50 stands for zero in the data rows.
Some points:
ndarray[19 50 53 21 58 0 61 37 60 13 35 22 31 72 74 54 70 42 7 62 52 55 99 60 46 39 58 48 35 59 64 38 53 19 21 84 58 43 85 65 67 35 9 41 42 23 42 32]
ndarray[61 42 55 59 51 37 37 29 59 48 36 46 67 54 52 35 32 63 60 44 56 52 55 47 35 59 36 44 56 60 46 86 56 58 37 37 47 54 62 49 52 41 60 49 60 47 33 48]
ndarray[46 45 41 67 69 62 50 53 50 55 52 64 60 68 38 43 54 54 44 66 58 53 29 63 38 54 51 52 51 64 48 62 49 60 49 58 54 60 65 63 41 62 27 66 59 35 21 52]
ndarray[52 27 36 39 33 57 52 24 78 34 51 72 87 31 77 38 21 0 63 74 68 66 33 69 38 41 60 71 18 61 78 54 58 66 71 30 58 56 47 57 62 68 39 58 37 53 38 60]
ndarray[35 42 84 48 42 46 73 51 42 38 55 38 40 44 49 46 52 59 64 38 57 38 28 43 47 46 48 60 38 54 57 46 50 59 59 68 60 40 46 49 57 44 28 23 59 59 46 47]
ndarray[56 55 42 36 40 61 62 56 61 57 57 65 52 65 45 62 34 49 55 41 32 44 46 51 47 44 42 60 43 50 36 54 64 60 71 60 37 64 43 54 40 56 55 47 31 62 63 61]
ndarray[42 54 47 63 63 66 49 42 32 62 47 63 58 48 51 58 57 68 51 61 53 45 65 18 46 16 15 53 49 47 57 68 69 67 39 50 47 62 36 56 36 49 50 57 56 39 54 70]
ndarray[53 42 59 32 37 48 61 64 47 64 57 55 34 51 52 55 61 28 53 62 63 42 39 44 47 59 44 42 37 59 47 48 32 50 31 53 52 48 31 42 64 38 52 57 44 57 52 55]
ndarray[71 38 55 46 35 45 60 72 35 50 63 51 31 42 48 48 44 63 46 26 38 53 89 49 50 40 56 53 62 62 41 19 50 51 49 28 40 39 52 38 44 48 61 38 31 64 47 37]
ndarray[73 56 61 32 71 47 43 65 69 63 46 24 47 72 56 46 45 36 25 65 55 70 51 42 36 65 50 48 54 56 47 34 31 60 50 55 65 38 59 37 42 58 53 51 32 47 59 52]
ndarray[62 40 52 61 57 72 49 44 41 45 34 45 76 56 52 43 59 46 43 37 76 51 51 71 55 59 38 37 14 40 56 27 46 46 48 54 49 79 62 41 34 61 52 50 40 57 70 72]
ndarray[41 77 62 41 46 54 41 48 54 51 49 53 31 63 75 23 37 58 38 60 55 56 36 32 66 54 69 63 30 55 52 71 25 59 67 49 24 42 44 47 63 53 57 41 74 41 85 9]
ndarray[69 50 42 53 38 59 67 49 64 69 27 39 40 49 55 39 59 31 28 47 51 67 57 55 33 51 40 55 48 31 50 39 53 54 64 62 56 48 52 43 40 44 59 48 61 48 49 38]
ndarray[53 62 65 62 67 66 17 60 61 43 52 44 67 63 45 64 56 64 61 39 69 50 44 28 63 45 88 48 40 44 50 98 64 21 78 31 61 40 55 38 51 55 48 62 76 56 52 18]
ndarray[46 57 51 37 50 61 54 71 44 54 30 47 47 58 47 35 53 52 65 41 50 48 20 87 59 49 64 50 73 47 64 37 41 58 41 50 44 43 37 67 42 51 33 37 54 27 42 59]
ndarray[30 41 31 46 59 53 66 43 49 61 67 32 58 31 52 55 37 33 54 49 35 32 46 62 46 70 65 35 58 19 49 40 64 67 55 61 57 46 40 68 38 31 42 58 53 42 46 59]
ndarray[48 60 45 65 51 46 52 64 34 57 74 68 46 76 27 46 34 46 37 44 46 80 39 36 38 43 21 53 76 41 29 27 40 50 58 57 74 54 51 32 46 57 52 59 47 49 56 45]
ndarray[40 19 3 77 92 47 31 14 48 92 55 44 90 41 80 55 43 42 25 94 87 52 52 69 56 47 74 21 78 65 99 43 63 48 55 54 54 62 55 50 33 79 43 42 44 64 47 64]
ndarray[45 49 47 40 45 47 62 43 29 48 73 51 47 57 46 40 58 46 30 39 40 43 46 65 53 29 39 26 40 57 51 55 54 60 30 52 50 46 46 61 57 52 52 39 55 40 59 42]
ndarray[59 35 30 29 45 22 44 17 46 47 57 61 34 8 40 38 42 71 38 30 29 44 48 48 41 21 34 61 57 57 44 65 23 53 42 40 38 66 33 49 69 39 78 19 33 62 62 69]
ndarray[55 38 44 50 42 58 53 58 55 42 47 37 45 47 36 77 50 75 65 44 62 32 56 51 52 56 58 48 40 46 25 62 52 33 35 36 57 64 53 55 43 28 45 54 55 50 46 58]
ndarray[85 64 85 66 19 32 46 51 25 36 54 41 37 60 44 31 45 37 63 58 47 63 28 46 58 48 39 64 33 69 28 46 42 27 51 40 24 69 45 42 36 75 56 66 44 64 61 54]
ndarray[34 55 56 49 48 35 68 48 33 26 56 48 60 49 30 51 91 63 54 41 40 46 44 38 69 59 52 64 66 54 60 37 38 65 64 84 75 41 35 64 67 54 55 40 37 55 44 29]
ndarray[53 70 64 49 41 22 56 63 53 47 60 48 59 38 62 61 45 57 56 72 65 75 54 53 45 53 33 37 57 35 39 42 59 29 56 54 24 56 62 40 40 38 75 51 50 35 50 62]
ndarray[56 46 44 46 41 72 50 58 63 48 43 65 54 41 63 69 14 38 59 64 40 40 44 61 40 53 21 60 31 55 66 36 79 55 36 45 46 74 40 65 52 39 32 40 51 68 47 60]
ndarray[51 28 58 45 55 61 60 56 55 26 29 57 36 48 40 65 59 46 56 40 41 40 71 34 46 57 45 47 54 43 33 44 55 39 53 56 54 44 52 50 64 35 57 54 23 56 15 40]
ndarray[37 48 83 75 41 62 32 71 50 63 49 58 56 65 51 45 45 59 72 42 31 56 49 30 72 48 53 38 59 63 44 51 58 69 64 19 56 24 64 57 34 44 61 61 43 56 62 68]
ndarray[48 56 56 53 46 45 29 45 51 42 36 54 40 41 59 43 51 48 56 41 36 38 50 44 39 36 49 43 48 35 72 63 66 67 46 51 13 33 45 45 71 39 49 69 59 28 53 51]
ndarray[37 58 24 54 59 53 33 70 66 75 73 36 35 57 9 66 53 50 76 43 37 36 49 44 55 64 55 33 77 59 41 62 33 47 35 43 30 56 64 23 48 37 55 31 53 50 35 62]
ndarray[36 69 46 69 44 35 51 43 50 38 43 42 51 43 27 62 60 50 41 58 49 57 63 52 36 54 67 47 58 32 55 45 40 60 42 60 64 47 43 68 54 40 42 57 65 50 51 43]
ndarray[43 91 47 27 77 64 45 49 45 50 53 30 58 32 42 52 73 84 39 31 34 37 62 62 74 69 86 78 66 52 9 87 44 0 66 58 99 24 71 28 66 73 68 77 64 40 54 49]
ndarray[46 42 46 55 44 58 55 46 51 37 39 99 27 37 63 40 64 57 51 53 53 41 50 40 69 51 47 46 59 44 42 45 38 54 42 58 32 44 36 49 51 57 49 43 61 78 51 35]
ndarray[67 42 39 58 45 63 39 49 50 69 52 47 49 44 59 66 53 47 73 44 43 47 53 51 57 73 51 65 44 38 63 18 60 53 44 13 48 42 40 60 48 69 57 64 54 49 57 49]
These points spread out most along one direction. Take the direction at right angles to it along which they spread out most. Then take the direction at right angles to both along which they spread out most. Go by this last direction. For each point below, how far along it does it lie, from 0 to 99? The average is 50, and the first point in the table lies past the average. One standard deviation of the points above along it is 16.
ndarray[56 55 42 36 40 61 62 56 61 57 57 65 52 65 45 62 34 49 55 41 32 44 46 51 47 44 42 60 43 50 36 54 64 60 71 60 37 64 43 54 40 56 55 47 31 62 63 61] 50
ndarray[52 27 36 39 33 57 52 24 78 34 51 72 87 31 77 38 21 0 63 74 68 66 33 69 38 41 60 71 18 61 78 54 58 66 71 30 58 56 47 57 62 68 39 58 37 53 38 60] 46
ndarray[73 56 61 32 71 47 43 65 69 63 46 24 47 72 56 46 45 36 25 65 55 70 51 42 36 65 50 48 54 56 47 34 31 60 50 55 65 38 59 37 42 58 53 51 32 47 59 52] 50
ndarray[34 55 56 49 48 35 68 48 33 26 56 48 60 49 30 51 91 63 54 41 40 46 44 38 69 59 52 64 66 54 60 37 38 65 64 84 75 41 35 64 67 54 55 40 37 55 44 29] 64
ndarray[43 91 47 27 77 64 45 49 45 50 53 30 58 32 42 52 73 84 39 31 34 37 62 62 74 69 86 78 66 52 9 87 44 0 66 58 99 24 71 28 66 73 68 77 64 40 54 49] 19
ndarray[37 48 83 75 41 62 32 71 50 63 49 58 56 65 51 45 45 59 72 42 31 56 49 30 72 48 53 38 59 63 44 51 58 69 64 19 56 24 64 57 34 44 61 61 43 56 62 68] 29
ndarray[35 42 84 48 42 46 73 51 42 38 55 38 40 44 49 46 52 59 64 38 57 38 28 43 47 46 48 60 38 54 57 46 50 59 59 68 60 40 46 49 57 44 28 23 59 59 46 47] 64
ndarray[85 64 85 66 19 32 46 51 25 36 54 41 37 60 44 31 45 37 63 58 47 63 28 46 58 48 39 64 33 69 28 46 42 27 51 40 24 69 45 42 36 75 56 66 44 64 61 54] 51
ndarray[46 57 51 37 50 61 54 71 44 54 30 47 47 58 47 35 53 52 65 41 50 48 20 87 59 49 64 50 73 47 64 37 41 58 41 50 44 43 37 67 42 51 33 37 54 27 42 59] 51
